0: np.array([-8, -22, -10, 17, 17, -24, 33, 10, 0, 16, 9, -4, -34, -8, -32, -32])
1: np.array([16, -14, 15, -33, 25, -32, 33, 2, -50, 8, -8, -61, 23, 17, 83, -49])
2: np.array([-57, 27, 23, -24, -16, 41, 0, -31, -33, -8, -49, 4, -1, -65, 50, -24])
3: np.array([-57, -38, -10, -90, -81, -16, 41, 10, -33, -8, 74, -29, -17, -16, -32, 58])
4: np.array([-16, 76, 15, -33, -8, 0, 8, -23, 73, 49, -65, -12, -124, 25, -56, 9])
5: np.array([-8, -6, -26, 17, 33, 9, -57, -7, 24, 49, 17, 53, 40, 33, -32, 33])
6: np.array([-16, 11, -1, 33, -8, 0, -8, 18, 0, 16, 9, -4, 15, 9, 17, 1])
7: np.array([33, 11, -18, -16, 50, -16, 16, 10, -50, 25, -16, -53, 15, 33, 50, -32])
8: np.array([-16, 11, 15, 0, 50, 0, -24, 18, -9, 25, 9, 45, 23, 33, 1, 9])
9: np.array([33, -14, -1, -16, 17, -32, 16, 10, -50, 0, -32, -45, 32, -16, 50, -32])
10: np.array([57, 19, -10, 8, -73, 17, -65, -88, 73, 57, 33, -21, -1, 0, 17, 33])
11: np.array([25, -47, 7, -16, -24, 74, 41, -7, -41, -49, 0, -53, 32, 25, -7, -40])
12: np.array([-25, 3, -1, -8, 25, -8, -82, 18, 16, 74, 9, 29, 15, 41, -32, 50])
13: np.array([-16, 3, -1, -24, 25, 0, -49, 10, 0, 41, 25, 37, 40, 33, 9, 17])
14: np.array([8, -30, -26, 57, 0, -16, 0, 2, -9, -8, -16, -4, -1, -16, 1, 9])
15: np.array([49, 3, -1, -49, 17, -32, 25, 18, -66, 0, -32, -29, 32, 9, 66, -49])
16: np.array([-8, -30, -18, 33, 17, -16, 0, 2, -25, 0, -16, -4, 7, -8, 1, 17])
17: np.array([0, -6, -18, 49, -8, -8, -8, 10, 0, -25, 0, 12, 15, 17, 1, 9])
18: np.array([-25, -14, 7, -24, 50, -32, -57, 26, -9, 33, 17, 29, 40, 41, -15, 33])
19: np.array([-16, -22, -18, 49, -16, 0, 0, 10, -9, -25, 0, -12, 15, -8, 1, 9])
20: np.array([16, -79, -18, -24, -24, 41, 25, -7, -33, -33, -16, -21, 32, 17, -32, -57])
21: np.array([41, 3, 64, 25, 9, -16, -8, 10, 0, -65, 41, 29, -26, -16, -40, 25])
22: np.array([-8, 76, 15, -24, -24, 0, -8, -15, 90, 57, -65, -21, -91, 17, -48, -8])
23: np.array([0, 3, -26, -24, 0, -16, -49, 10, 8, 33, 9, 29, 23, 49, -32, 17])
24: np.array([57, -6, 48, 49, -24, 0, 8, 2, -33, -33, 66, -12, -26, -24, -7, 17])
25: np.array([0, -22, -26, 25, 9, -8, 8, 2, 8, 8, 17, 20, -1, 17, -15, -16])
26: np.array([33, 11, 23, 25, -16, 9, -16, 10, 8, -65, 41, 12, -9, 9, -24, 9])
27: np.array([-16, -38, -10, -24, 0, -41, 16, 34, -9, 16, -16, -21, -17, -49, -15, -32])
28: np.array([33, -6, 7, -49, 17, -16, 16, 10, -58, 0, -32, -37, 40, 25, 42, -24])
29: np.array([16, -22, -26, 49, 9, -8, 16, 26, 0, -8, 17, 4, 7, -8, 17, 1])
30: np.array([-16, -30, -42, -33, 0, -32, 33, 18, 0, -8, 0, -37, 15, -32, -15, -49])
31: np.array([49, -6, 39, 41, -41, 9, -8, 34, -17, -57, 58, 4, -26, -8, -7, 17])
32: np.array([8, -14, -26, 41, -16, 0, 16, 2, -9, 8, 0, 29, 15, -16, 1, 1])
33: np.array([82, 93, 31, -24, 33, -32, 8, -31, 41, 8, -24, -37, 7, -8, -7, 33])
34: np.array([-8, 3, 23, -41, -32, 66, -16, -7, -9, -25, -24, -4, 15, -16, 1, -40])
35: np.array([-25, 19, 56, -16, 66, 9, 0, 43, -74, 8, 0, 53, 40, -8, 26, 9])
36: np.array([-25, 27, 31, -24, -49, 49, -16, -15, -9, -33, -24, -4, -17, -41, 1, -32])
37: np.array([16, -38, -1, -16, -24, 33, 25, 2, -25, -49, 0, -4, 15, 9, -24, -32])

np.array([-49, -71, 80, -74, -8, -24, 90, -15, -33, 0, 41, -53, -42, -57, -48, 41]) 3 27 0
np.array([16, -22, -1, -16, -41, 41, 16, -39, -17, -49, -8, -21, 23, -8, -24, -32]) 37 20 11
np.array([-25, 19, 39, -24, 41, -16, -33, 26, -41, 0, 9, 20, 23, -8, 42, 9]) 35 8 13
np.array([0, 27, -67, -16, -98, -32, -24, -39, 57, -25, -8, -94, 15, -8, 58, 50]) 10 19 6
np.array([16, 76, -100, -24, -16, -41, 25, -64, 90, -41, -40, -94, 48, -8, 66, 1]) 33 30 9
np.array([-33, 76, -1, -24, -32, 17, -16, -7, 24, -25, -40, 37, -34, -24, 1, -8]) 36 2 34
np.array([-41, -47, -18, -16, -8, -16, 41, 10, 16, 8, 17, -4, -17, -57, -32, -32]) 27 30 0
np.array([57, 93, 7, -33, 50, -57, -8, -15, 49, -8, -32, -21, -9, 0, -24, 41]) 33 22 23
np.array([0, -22, 15, 8, 58, 25, -41, 26, 0, 49, 17, 53, 15, 58, 9, 17]) 8 13 18
np.array([49, 27, 15, 33, -65, 25, -49, -72, 57, 49, 17, -4, -9, 25, 34, 25]) 10 6 17
np.array([-25, 76, -1, 0, -41, 41, 115, -23, 90, 16, -90, -70, -26, 33, 34, -65]) 22 4 36
np.array([-25, -38, 56, -57, -32, -8, 57, -7, -82, -25, 58, -21, -17, -16, -56, 74]) 3 24 37
np.array([-33, -63, 56, -57, -24, -41, 90, -23, -9, -8, 41, -37, -42, -57, -40, 25]) 3 27 0
np.array([-25, -30, -1, -8, 25, -41, 25, 10, -25, 8, 0, -37, -1, -32, -15, -40]) 27 30 0
np.array([74, 93, 7, -24, 58, -41, -16, -7, 49, 16, -49, -4, 23, 25, -7, 41]) 33 23 8
np.array([-90, -96, 56, -82, 33, 90, 66, -127, 16, -8, 33, -127, 23, -82, -114, 82]) 3 11 20
np.array([8, -14, -26, 49, 9, 17, -8, 2, -9, -16, -8, -4, -9, -24, 9, 17]) 14 19 16
np.array([-33, 3, 31, -33, 66, -16, -24, 34, -58, 8, 9, 29, 48, -8, 50, 1]) 35 8 13
np.array([16, -14, -10, 57, 17, -16, 16, 26, 8, 0, 17, 4, 7, 0, 9, 17]) 29 17 14
np.array([-65, 68, -10, -16, -41, 9, -8, -23, 8, -41, -16, 45, -1, -16, 26, -32]) 36 2 34
np.array([49, 76, -1, -16, 66, -41, 8, -15, 57, 0, -32, -4, -9, 17, -24, 41]) 33 8 23
np.array([49, -14, -1, -33, -41, 25, -33, -64, -25, -16, -65, -4, -9, 9, 66, -90]) 34 36 15
